One turning vector, and how many ticks it has turned
The counts run from 0 to 166.
[113  92  75 128  89 141 119 125 127 135  94 135 146 169 143 135 104 118
 159 129 128 132 146 154 121 146 129  93 158 107 143 148 165 147  99 105
 143 124 169 171 103 100 141 131 119  89 105 128 181  97 105 107 125 119
 123 143 143  81 104 160  96 117 147 170  82  88  60 107 112 143 151  98]
5
[107 109  82 120  82 137 111 113 157 147  94 147 116 160 140 120 123 134
 146 139 138 124 158 144 112 133 110  91 143  93 153 134 153 123 117 112
 148 110 162 140 119  79 140 160 126  73  87 147 148 112  99  87 108  85
  98 158 121  92 126 176 117 123 150 154  95  88  64 142  93 137 166 120]
25
[113  81  90 133 128 158 117 116 147 139 102 161 160 174 153 139 140 137
 123 153 132 150 143 152 119 133 108  62 136 129 138 146 135 133 116 101
 141 109 143 149  86  79 132 140 128  91 128 143 144 116 118 105 111  95
 118 155 144  95 113 140  81 135 151 174  76  94  51 149 103 127 177 110]
88
[114  86  86 181 117 170 114 138 131 149  92 145 140 151 144 160 133 134
 117 104 141 131 127 142 105 125 128  64 138 122 167 163 138 159  99 100
 144 117 158 157  76  87 125 123 144  85 127 130 151 120 125  93 106 122
 140 147 148  94 111 147  78 122 181 141  96  98  69 135 122 140 149 109]
67
[104  76  74 149 126 141 145 131 162 160 103 139 120 153 141 159 113 121
 130 144 147 145 142 141 111 127 145  86 143 106 141 108 126 165 113 112
 129 110 180 139 107  79 133 142 127 111 103 117 178 105  98  83 114  96
 138 129 122  82 114 129  92  93 144 182  77 133  71 127 112 152 157 108]
123
[113 101  97 155 112 156 104 111 127 141  93 147 147 164 157 137 157 133
 104 144 130 131 130 142 113 130 110  63 145 137 151 160 139 131  93  93
 152  96 149 145  76  92 137 139 139  83 122 139 137 109 112  99 113 111
 129 153 141  95 111 158  72 134 176 144  99  87  61 150 117 114 169 104]
82
[124 103  71 143  74 133 117 127 127 137  73 131 111 155 135 149 136 129
 131 151 121 117 133 145 120 138 143  77 176 119 147 138 146 154  98  89
 148 107 147 184  95 102 127 140 133  87 102 146 159 124 111 103 117 115
 125 147 136  81  88 161  76 124 158 153 100  96  82 121 117 137 160 103]
149
[131  89  77 134  95 142 119 114 126 141  86 132 144 175 145 148 105 139
 143 132 122 132 123 142  97 152 136  85 163 122 156 148 155 151  81  92
 154 115 182 161  96 108 138 136 137  96 120 137 145 104 100  91 116 123
 147 136 152  85 112 159  81 130 157 169  93  82  74 131 127 146 155 106]
1
[146  99  86 135  86 134 103 118 126 166  77 125 135 164 133 152 135 140
 133 141 129 114 134 142 108 152 136  64 171 129 147 144 129 126  87 118
 162 100 169 145  99  89 122 144 128  72 107 157 140 121  92  83 128 107
 116 158 142 103 114 159 102 126 149 153 109  78  82 131 124 153 171 115]
162
[ 91 106  81 173 102 148 127 141 148 155  84 153 109 136 147 144 133 129
 110  91 154 136 138 128 107 139 129  80 149  84 165 154 160 148 121 110
 145 114 167 152 104  68 137 138 139 105 109 144 155 130 112 106  86 109
 123 147 137  91 129 154  92 115 179 147  97 103  69 135 104 131 157 127]
54
[110  94  75 182 107 142 106 143 149 152  85 141 132 144 141 158 146 129
 115 106 150 133 134 122 100 121 127  93 127  97 167 152 138 145 115 117
 142  95 173 137  90  81 150 132 149  84 107 129 159 123 119  91  96 111
 122 143 136  77 102 148  82 108 178 141  97  93  86 130 118 131 153 136]
61
[143  82  84 139 121 152 116 105 149 149  92 142 148 170 148 139 142 152
 113 159 141 133 135 154 110 125 113  57 128 135 126 136 104 126  83 121
 163  93 152 131  79  84 123 147 127  80 116 133 153 115 108  86 128  94
 123 156 120  93 121 142  89 114 151 146  95  98  68 152 118 141 164 114]
96
[105 102  89 172 115 132 129 145 128 176  80 140  97 131 146 131 131 106
 115  82 157 141 142 140 111 135 135  74 154 110 146 130 149 138  96 110
 143 108 182 125 105  73 122 125 119  79  96 149 165 131 102  89 104 116
 132 134 113 108 124 157  93 102 178 137  97 107  61 136 111 128 153 118]
49
[130  92  74 128  89 124 104 135 130 164  83 126 141 159 125 153 134 111
 141 139 133 123 151 143 127 143 135  77 172 124 133 134 132 132 109 126
 138 100 164 151 111  86 128 131 116  69  89 146 174 119  99  97 138 103
 102 154 139  92  91 153 106 111 135 168  88  87  79 109 109 149 173 108]
158
[ 86  96  84 150 104 137 131 138 133 163 103 134 113 152 136 156 124  97
 127 142 128 130 143 140 121 135 147  79 180 121 155 122 146 172 118  89
 123 118 168 157 114  78 129 134 125 101  98 133 168 102  95  97 114 110
 135 131 139  98 106 153  88 111 149 186  92 131  67 114 108 140 169  87]
137
[126  94  77 140  97 136 134 129 144 145  76 147  93 144 142 118 113 129
 140 108 151 135 151 164 118 127 126  77 143 104 128 119 151 132  91 105
 151 118 156 149 102  88 115 136 111  68  91 151 167 140 110  89 105 103
 120 150 104  98 123 162 101 107 160 133  89  94  54 137 102 138 144 118]
34
[120  93  80 140 103 119 113 132 125 153  91 128 116 158 130 154 134 106
 131 154 127 134 132 142 109 132 147  84 168 140 153 113 136 153 101  84
 129  96 172 145 104 100 135 129 137  78  98 146 149 116  99  79 116 113
 135 129 134  91  77 156  70 121 152 181  96  95  81 128 120 140 165 107]
145
[109  81  92 132 132 151 121 118 138 139 101 160 157 172 154 131 137 126
 121 144 132 153 143 154 127 132 109  64 136 136 132 143 142 131 110  93
 136 113 146 150  88  80 130 130 120  85 124 143 154 113 115 108 116  99
 121 150 135  97 111 139  79 130 153 173  73  96  45 144 103 123 172 102]
87
[114  98  83 122  98 119 116 122 148 149  95 144 115 158 136 116 120 117
 148 134 146 140 163 151 113 126 113  97 140 107 139 116 151 117 110 108
 134 104 170 126 116  84 136 143 119  65  81 147 162 116 100  81 113  91
 102 147 107  92 112 171 110 113 147 157  81  86  63 135  97 132 162 120]
27
[108  92  95 158 130 140  99 129 119 159 101 137 151 164 147 137 151 102
 112 133 136 140 141 143 118 126 112  75 143 150 144 148 130 125  97 100
 129  92 163 121  88  85 141 117 129  65 109 137 155 101 109  93 128 111
 122 140 135 101  95 157  78 116 166 156  90  87  60 133 119 112 168 103]
79
[105 100  76 150  94 149 126 138 161 164  85 150 106 139 138 138 121 133
 136 104 154 125 161 140 116 126 125  80 142  83 147 135 140 137 119 130
 142 119 161 146 115  62 121 143 120  79  92 142 169 135 109  92 105  92
 101 164 120  96 133 153 120 103 157 137  93 109  68 130  94 151 155 126]
40
[134  89  81 148 110 156 117 104 146 150  86 138 138 165 154 135 144 156
 111 156 137 126 138 155 119 129 115  56 132 126 123 138 108 125  80 118
 168  94 147 139  76  87 124 152 123  83 116 131 162 112 106  92 128  98
 121 158 118  84 124 145  90 111 161 135  98 100  71 149 116 135 163 111]
97
[126  87  84 139 112 147 142 134 146 156  83 157 103 149 141 131 105 133
 143 106 147 142 152 165 111 127 127  69 140 113 138 116 147 141 101 104
 137 129 162 147 108  76 105 137 112  76 103 152 152 145 108  85 102  99
 128 152 116 112 132 150 110 114 157 150  84  98  52 146 100 152 150 116]
36
[100 106  75 148  81 119 106 128 141 152  90 127 114 153 131 156 146 113
 126 160 129 120 140 125 113 132 141  93 168 116 158 129 140 153 116  98
 136  92 164 153 111  90 152 147 144  89  86 133 161 105 100  95 112 106
 117 137 137  80  85 167  82 116 155 169 102 107  90 117 111 136 172 108]
142
[140  77  85 137 131 146 116 111 145 155  94 143 153 172 146 142 140 141
 120 158 142 139 138 155 115 125 110  63 128 140 124 132 108 123  92 118
 149  94 156 126  77  85 123 138 122  74 114 134 155 112 105  84 131  92
 119 149 119  93 112 135  88 113 146 157  85  90  65 153 118 135 164 113]
95
[111  98  81 151 114 125 144 111 146 156  80 133 104 149 160 123 131 126
 106 140 147 145 135 139 117 139 135  79 153 108 118 111 130 134  80 111
 161  96 170 129  97  89 135 149 120 106 101 130 179 106  92  96 120 104
 140 122  99  80 126 148  77  94 159 149  89 125  64 141 118 120 156 112]
114
[110  89  80 164 114 141 133 131 132 166  94 123 105 150 137 158 119 108
 122 137 140 132 130 143 112 123 153  76 161 132 145 112 121 167  86 101
 137 107 179 135  99  93 125 132 123  94  97 122 172 100  92  80 127 115
 153 119 123  91 106 153  84  94 158 160 100 129  77 121 127 145 151  95]
130
[127  83  77 129 101 140 120 135 132 149  91 142 136 168 127 165 117 127
 147 144 122 130 141 153 118 142 139  69 171 130 149 131 141 157 114  98
 131 123 158 176 103  87 115 130 127  83 111 151 149 130 109  96 118 111
 124 153 154 101  98 143  92 131 136 184  84  92  71 123 109 161 169 101]
153
[ 84 103  81 169 108 139 126 147 144 157  85 153 116 139 150 140 133 116
 115  90 151 142 145 126 114 135 129  88 150  83 158 150 162 145 126 112
 138 113 169 150 109  69 140 132 134 100 106 140 168 127 114 108  95 108
 117 145 132  86 120 148  90 107 174 153  87 105  63 127 100 124 157 125]
55
[113  90  98 155 130 147 101 126 121 154 104 141 150 165 152 141 152 115
 112 135 136 138 133 145 113 126 112  70 142 156 151 149 132 129  95  94
 136  94 163 122  82  88 135 123 134  73 117 138 142 103 110  88 126 112
 127 141 139 106 103 155  74 125 168 158  90  86  59 146 121 117 169 103]
80
[125  97  72 129  74 129 102 133 138 160  82 126 140 157 126 154 134 119
 143 143 130 114 151 139 125 143 133  79 169 114 137 141 135 137 114 124
 141 103 156 165 110  85 130 137 125  76  89 142 172 117 104 101 132 102
  96 162 142  87  92 155 105 111 135 165  94  90  83 107 105 151 170 111]
157
[ 91  93  83 148 110 137 128 137 136 167 108 136 118 153 133 166 126 102
 129 147 126 134 143 135 113 135 147  80 172 126 163 120 138 169 119  88
 122 115 172 150 115  80 128 134 132 105 101 134 149 105  95  90 112 106
 136 131 147  99 104 150  90 117 151 193  92 122  72 122 112 149 173  91]
138
[120  98  75 128  78 143 101 117 137 148  99 128 145 163 139 140 116 125
 154 138 132 112 155 144 115 133 119  97 149 112 152 150 143 134  96 119
 148 106 170 144 104  98 145 143 126  66  89 120 175  92 100  84 135 106
 109 157 133  84 106 174 111 111 146 151 102  87  79 113 112 146 155 103]
11
